The same turns and mirrors carry the whole set onto itself and the rows of a family onto each other. Which other rows belong to the same family as each row named below? List them in the order they appear above.
These 18 rows form 3 families of 6 rows each.
K_549: |  2.04 | -1.38 | -0.40 | -2.66 |  0.95 |  0.90 |  3.96 | -0.39 |  1.97 |  1.42 | -0.33 | -1.33 | -1.35 |
K_510: |  0.81 | -0.83 | -0.71 | -0.25 |  4.20 | -0.41 | -0.11 | -0.48 |  1.74 |  1.95 |  1.02 | -2.14 | -1.45 |
K_727: |  0.48 | -3.90 |  1.32 | -0.70 |  0.02 | -1.80 |  0.48 | -0.31 |  1.97 | -3.08 | -0.47 | -1.21 | -3.03 |
K_966: |  3.31 |  0.89 |  0.91 | -0.28 | -1.20 | -0.13 |  3.66 |  2.49 |  2.40 | -0.53 | -0.76 | -0.65 |  0.30 |
K_730: |  0.93 | -3.58 | -1.47 | -1.79 |  1.42 |  0.33 | -2.42 | -1.78 |  0.60 | -1.18 |  0.37 | -0.52 | -1.53 |
K_407: |  0.03 | -2.91 | -1.67 |  0.34 | -1.15 |  0.99 |  0.24 |  0.95 |  0.95 | -3.78 | -2.29 |  2.03 | -0.03 |
K_472: |  1.94 | -1.48 | -2.33 | -0.06 |  1.03 |  1.47 |  1.74 | -2.32 |  1.17 | -1.58 | -3.35 | -0.06 | -1.17 |
K_53: |  1.15 |  0.36 |  0.13 |  2.57 |  2.97 | -1.51 |  0.90 |  1.19 |  3.73 | -0.83 | -1.53 | -2.36 | -1.98 |
K_880: | -1.39 | -4.61 | -0.55 | -0.43 |  0.70 | -0.21 |  1.16 |  0.55 |  1.82 | -3.38 | -0.15 |  0.19 | -2.04 |
K_371: |  2.91 | -1.15 | -0.95 | -3.24 | -1.05 |  1.32 | -1.01 |  0.62 |  0.32 |  1.36 |  0.39 |  0.53 |  0.81 |
K_824: |  0.28 | -1.94 |  0.21 | -2.37 | -0.40 |  0.13 |  0.79 |  4.23 |  2.31 |  0.58 |  2.29 |  0.17 |  0.27 |
K_548: | -0.57 | -0.22 | -1.34 |  2.26 |  2.21 | -0.42 | -2.72 |  2.99 |  1.58 | -0.08 | -0.48 |  0.73 |  0.61 |
K_215: |  2.66 |  1.40 | -2.15 |  0.87 |  1.75 |  1.13 | -0.88 |  0.00 |  0.70 |  1.43 | -1.92 |  0.20 |  1.08 |
K_465: | -1.09 | -0.28 | -0.95 |  2.78 |  3.64 | -0.68 |  1.24 |  2.28 |  2.90 | -0.02 | -1.30 | -0.64 | -0.96 |
K_876: |  2.37 | -1.03 |  1.70 | -1.86 | -0.80 | -1.17 | -0.19 |  2.96 |  1.87 | -0.13 |  2.69 | -1.07 | -0.09 |
K_729: |  2.19 | -1.75 |  0.00 |  0.35 | -2.21 | -0.28 | -0.39 |  0.16 |  1.01 | -3.58 | -3.17 |  0.93 | -0.66 |
K_188: |  1.15 | -0.32 | -0.50 | -0.97 | -0.86 |  1.12 |  3.79 |  3.83 |  2.65 |  0.25 | -0.59 |  0.68 |  0.67 |
K_9: |  1.93 |  0.48 | -0.43 |  1.91 |  1.13 | -1.14 | -3.80 |  2.17 |  2.20 | -0.93 | -0.86 | -0.65 |  0.09 |

Which other rows belong to the same family as K_548? K_407, K_880, K_824, K_465, K_188
Which other rows belong to the same family as K_549? K_510, K_730, K_472, K_371, K_215

